In the data rows, 128 means zero.
Here is a table of points, one per row:
[130 140 140  47 100  76 148 142 149 163 134 106 110 125 214 103  90 178  73 124 119 129  90 141  91 132  83 120 210 170 102 112]
[ 99 119 193 127 116 116  84 160 152 127 183 130   5 141 104  96 106  63 116 170 140 134 154 225 112 138  98 207  65 132 159  65]
[155 175 107 115  87 122 115 135 157 171  87 187 157 164  64  97 145 151 185 132 102 184 141  64  75  63 165 139 111 154 188 156]
[ 75 140  80 201 174  96  99 165  98  96 173  60 201  72 125 106 128 152 117 152 134 128  73 115 153 113  98 108 182 155  76 152]
[ 45 101 124 133 106 124 129  69 103 145 144 126 139  86  96 186 135  94 122 198 222 137  98  46 183 138 131 166 163 134 136  86]
[176 175 145 197  74 121 103 100  66 105 112 132  79 139 154 117 161  88 151 117 139  68 119 139 105 138  54 113 151 125  78 104]
[126 136 103 248  83 102 171 100  71 106 172 170 205 101  86 191 100 133 134 138  87 108 129 225  56 133 124 148 137 165 134 120]
[212  98  77 170  95 147 136 156 104 165 203 103 163  86  87 129 131 139 131 145  39 149 152 113 116 151 191 161 143 138  71 139]
[210 133 138  79 231 117  80 131  57  91 179 133 136 111 207 136  78 141 180 148 109 149 172 103  84 154 139 165  94 116 200 186]
[ 85 129  94  98  59 171 163 103 167  33  74 156 127 146 139 121 105 124  66 135 133 147 144 133 131 174  94 104  48  90 206 145]
[ 72 131  92   1  74 109  98  68 180 126 140 132 178 139 159 131 112 108  92 154 164 116 102 122 123 150 105 233 171 137 141 130]
[112 130 156 131 136 137 145 167  88 108 181 173  60 155 157  42 107 179 133 143 164 120 132 132 129 100 116 150 189 110 136 122]
[120 146 108 112 155 145 138 163 215 133 179 105 178 155  40 138 147 138 163 117 122  58 134 155 154  88 113  72  90 108 143 108]
[153 197 128 102 118  80 116 137 182 159  94 176 112 179  89  91 133  76 176 126 178  96 167 164 187 116 155  92 146 104 103 211]
[139 125 114 118 171 172 137 158  97 124  30 120 136 101  79 120 141 127  89  20 234 116 120  83 108 206 129 136 140 174 136 116]
[162 151 215 130 162 104 170  88 129 138  96 175 149 184  94 154 110 111 117 125 117 126 150 167 147 106 125 145 137 158 170 124]
[111  89 186  94  89 135 128 174 135 104 165 186 107 155 150 170  99 122 100  42  70 160 171  79 147 111 144  86 121 135 117 178]
[147 148 155 146 176 168 126  98 109 103 135 159 160 166 103 191  37  85 107 179 157 190 164  57 118 156 112 148 204  85 103 141]
[189 138 101  48  93 119  94 185 146 121 126 115 159 128 108 171 113  54  90 144 134 114  68 135 128 157  84  80  84 179 135 170]
[137 176 124 235 193 158 161 105 137 127 162 144  97 127 127  98 196 152 127 203 114 177 147 115 138  78 122 121 170 171 152 144]
[122 107 174 104 136 103 142 126 170 167 111 165 117  76 108  83 148 116 100 128 165  99 169 109  89 244 123  84 205 101 139 131]
[150  42  97 145 114  84 175 200 145  93 173 103 154 150 125 129 110 134 182  98 164  89 123  29 150  66  59 140 111 145  33 161]
[ 81  99 132  97 117 137  69 177 171 113  51  72 140  91 116 184 157 131 129 177 181  92 140 134 124 126 112  37  91 137 146 103]
[157  85 216 149 101 137 167 173  76 200 136 131  93 164 149  83  76 158  64 168 162  92 103 140  76 118 194 115 135 110 184  96]
[152  71 138 108 139   0  94  92 106  75 134 125 170 186 141  69 173 164 129 127 156 120 117 170 138 169 130 127 120 116 155 140]
[154  79 114 159 104 138 116 201 183 145 124 140 133 108 177 120 115 122 150  96 130 103 230 105 103 157 113 150 179 225 215 117]
[ 81 136 185 104 156  80 161  76 131 144  88 138 130  82 204 128 183 153 111  99  55 131 113 114 204 150 124 139 107 163  74  81]
[172 176  87 152 155 137 124  94  86 104  89 159  50  32  95 134  51  87 148  77 165 158 115 131 177  39 154 161 116 132 121 162]
[146 148 157 163 110 107 159  67 134  27 181 106 171 126 158 204 159 145  87 115 156 121  89 103 148 172 157 106  97  77 136  53]
[ 86 124 143 155 110 100 184 151 125 122  65 178 146 172 181 175 195 140 175  65 166 146 199 132  36 135 154 164  66  98 114 166]
[179 136  43 112 130  97 173 196 183  74  89 123 105 106 142  76 115 177 116 142 164 114 167 187 113 216 165 185  81 174  99 134]
[136  60  93 101 198 174 157 185  97 181  93 100  93 119 119 155 149 133 117 111 176 221 107 138 156  70  85 154 128 118 172 118]
[156  86 147 109 165 140 106  78 117 107 122 136 119  82 185 137 126 181 155 163 144 168  74 184 128 117 121  37 164 127 146 197]
[136 168 141 155 126 164 155  91 216  59  81 108 119 131 179 159 113  93  92 133 125 154 175 145 167  38 107 118 164 117 140  88]
[126 166 177 166 130 144 121 118 159 193 118 128 150  99 126  88 130 230 135 142 147 195 118 175 100 210  50 124  45 121  60 159]
[111 144 144 208 121  92 119  54 120 174 173 158  72 173  70 155 195 183  87 129 114 197 130 115 198 141 146 140 115 148 196 152]
[120  52 127  84  80 128 140  30 124 105 130  90  64 121  71 142 145 140 194 151 116  99 113 103 107 198 184  95 157 145 120 193]
[161 162  62 117 157 120 118 106 104  98 132 158 146 110 109 127 117 180 123 120  40  38  91  96  85  90 146 143 137 163 218 132]
[186 243 123 100  93 176 152 155 153 161 153  97  90  89 150 183 160 121 157  86 103 198  63 150 130 156 158 125 163  89  90  80]
[172 134  58  78 111 115 191 127 148 199 144 138 157 105 165  56  71  36 150 135 173 191 146 110  89 127 138  75 115 100 228  80]
[164  60 171 109 131 128 170 109 112 180 113  61 121 115 126 151  71  90 157  97 140 110 178 152 149 157 105  53 200  89  99 103]
[ 66 168  96 145  95  40  52 203 136  58 177  73 112 199 146 141 189 134 165 144  59 158 121 119  84 155 160  94 148 107 138  98]
[ 81 119 123 194 175 125 167 116 185  96 146 144  82 169 170 178 130   0 100 138 145 132  85 106  57 159 148 161  72 190 134 149]
[ 73 168 118 116 115 127 187 161  44 153 135  49  72 133 108 113 218  95 154  65  66 116 162 160 133  58  79  59 147  82 127 156]
[143 134 118 103 122 103 159 137 104 189 116  86 115 166 159 121 121 190 143 143 110 153 113  76 170 103 173 160 138 162 107 133]
[168 100  94 200 192  90 123 158 162 169  75 138  74 132  76 152  56 133 137  96 120  88  60 142 168 145 114 130 191  94 146 114]
[203 139 143 137  97 107  60 108 159  36  94 117 142 115 123 139 182 138  92 116 157 164 216  88 130  48 156 171 126 188 122 125]
[154 183 143 166 138 173 149 142 160 139 127  75 115 225 114 175  94 209 130 118 177  83 100 127 182 172 132 177 128 123 158 176]
[ 84 138 115 117 171 106 108 103 117 123  85 189 126 131 178 150 116 169 141 118 171  45 152 146  47 118 167 189  80 135 121  56]
[ 63 143  87 121  79  33 146 163 130 107 131 180 107 115 109 213  81 161 145 147  98 146 152 183 151 207  98 112 149  37 130 118]
[134 126 109 142  93 157  99 126 236 126 101  85 132  63 122 109 116 115 202 156  68  70 101 118  48 115  18 171 139 106 157 129]
[138 160  62 150 163 126  84  40 182 183 208 116 210 159 150  82  95 156 161 134 205 129 171 209 159 170 194 125 101  84  97 114]
[190  68 137 178  37 209 128 143  41 160 140 111 155 104 132  92 145 159 138 166  78 141 123  98 129  29 125 159 126  64  92 143]
[113  62 139 150 193  93 104 184 132 244 113 116 166 144 212 125 173 111 111 135 119 147 126 114 150  77 161 144 209 115  98 153]
[ 65 140 117  62 112 108 174 127 102 133 164 151 138 109 170 152 156 141 131 156 179 179  99 164 146  59 125 120 119  97  91 125]
[128 175 121 114 101 193 187 130  86 136 132 113 154 135 170 123 179 148 167 204 104  87  45 173  49  91 175  88 130 135 166 199]
[ 54 185 241 158 126  68 128 132  95  86 161  47 157 100  66  69  73 118 122  67 136 147 136 137  63  75 138  98 148 172 124 166]
[ 58 115 116 133 149 121 157 108 112 112  92 155 160 112 105  80  40 127 149 140 114 204  51  72 119 183 127 202 128 116  68  93]
[156  69 117  98  81 129  31 137 119 200 171 184 127  63 120 175 164 163  84  60  91 114 110 103 125 153 132 137  87 107 115 192]
[179 174  79 180 188  75 145 135 143 143 116 145  87 132 111  61 152 100  96 143  86 109 143  88  93 135  96  51  86  61 117  87]
[ 91  65  92 149 142 125 143  79 152 116  83 121 100 132 121  68  50 138  92 157  83  78 138  64 118  80 178 114 142 140  37 153]
[163 135  89 200  75  49  63  97 115 157 109 115  83 162 171 104 128 114 139 128 138 134 114 116 163 186 133 133  22 184 136 115]
[164 201 200 113 118 152  87 222 163 130 138 178  77  91  40 148 160 196 186 213 133 117 133 105 128 163 175  51 120 123 128  74]
[157 155 157 176 128 182 160 153 114 109 173 198 161  95 178  76 200  66  92 114  99  38  89  78 181  93 158 136 118  90 128 205]
[135 170  82 101  64 237  95 179  24 117 113 121 107 145 104 146 103 127 107 137   0 130 153 183 112 173  93 105 193 130  41 157]
[153  96 159 139  74 177 113 177 129 115 117 140 187 158 103 186  98 113  55 106 128  75 103 181 133  90 151 170 108  94 200 111]
There is one direction along which these points spread out most. Take the direction at right angles to it along which they spread out most. Go by this last direction. How many in every 100 of the points above lie lower along it than each point below? Answers are rounded to whole numbers. More than half of the points above lie lower than the first one.
[ 24  59 182 128 100 224  68 108 171  69  67  98 177 141 133 126 150  91 148 112  85 176 100 134 185 176 164 162 122 110 137 146] 58
[132 158 129 147 165 126  71 170   0 123  85 115 139 125 174 124  60 117 203 104  65  78 181 127 222  92  87 139  68 201 123  87] 58
[119  70  69  72 136 131 103 122  83  92 123 144 193 131 140 108 218  97 101 118 188  85 141  80 164 116 161 137 193 115 132  72] 88
[ 91 175  92 149 192 190  65 116 123 129 136  94 113 154  61 132  69 154  48 151 120 113 170  86  95  89 105 155  92  85 116 149] 56
[ 82 100 136  86 134 155 115  89 148 172 145  23 122 158 143 192 133 118 140 103 127 121 172 119  56  88 128  73  77 168  75  84] 47
[111  97 142  74 185 197 161  65  82 108 143 130  84 178 129 112 131  87 124 191 184 158 115 149 168 187  72 106 164 157  77 131] 86
[117  77 103 108 186 190  89  59 155  71 133 226 107 192 122 116 204 115 117  18 120 195 100 195 156  82 132  56 115 164 110  48] 55
[ 89 130 139  81 119 164 181 120 150 190 167  92  92  46 123  67  79 141 165  79 150 117 159 136 209 154 116 133 106 122 155 109] 70
[154 109 196  51 168  95 152  95 132 123 139  89 139  90  51 104 236  96 143 114 124 155  80 171 109 126 171 226 105 116  96  95] 56
[ 95 110 179  85 136 142 142 115 153 145 103 172 219 121 117 143  96  77  77 164  81 107 127 143 172  81  77 118  82 122 158 112] 62
